(in the rows, 128 means zero)
One turn moves each row of this set onto another row. After a few examples, where does it send each row asked below?
N: [ 79 109 124 132 132 123 111  79 108 118 131 100 149]
D: [134 126 120 110 144 137 137 146 129 125 107 109 150]
Q: [ 75 153 127 186 124 131 156 105 111 111 118 114 155]
M: [102 114 114 122 105 146 152 109 108 130  85 119 122]
W: [ 78  98 130 121 137 119 117  81 104 120 135 106 150]
A: [ 79 115 124 127 138 127 109  74 119 112 127 110 153]
X: [100  95 123 102 113 147 161 120 101 133 101 125 124]
H: [106 105 120  94 129 149 158 112 121 129  97 144 134]
K: [ 81 103 129 119 144 119 116  75 115 117 136 115 154]
U: [ 76 125 143 136 152 129 175 122 115 122 154 143 174]
J: [135 137 112 125 136 140 130 139 128 119  98  96 144]
F: [126 113 121 111 136 136 143 154 113 129 118  98 141]
V: [ 72 131 149 161 123 124 175 135  92 129 137 123 150]
T: [ 83 155 128 158 150 133 155 103 137 105 125 146 176]
Z: [ 68 125 145 164 126 130 177 127  92 126 142 110 153]
C: [ 82 160 133 162 139 130 163 115 133 117 122 149 167]
G: [112 124 111 112 118 150 146 104 127 124  77 135 132]
L: [130 126 116 128 126 134 136 150 110 126 105  89 131]
R: [ 72 154 131 184 118 125 164 116 110 118 114 120 152]
E: [ 76 135 147 140 153 124 175 131 118 124 139 150 169]

X goes to M
Q goes to T
A goes to K
Where do these go?
C goes to E
D goes to F

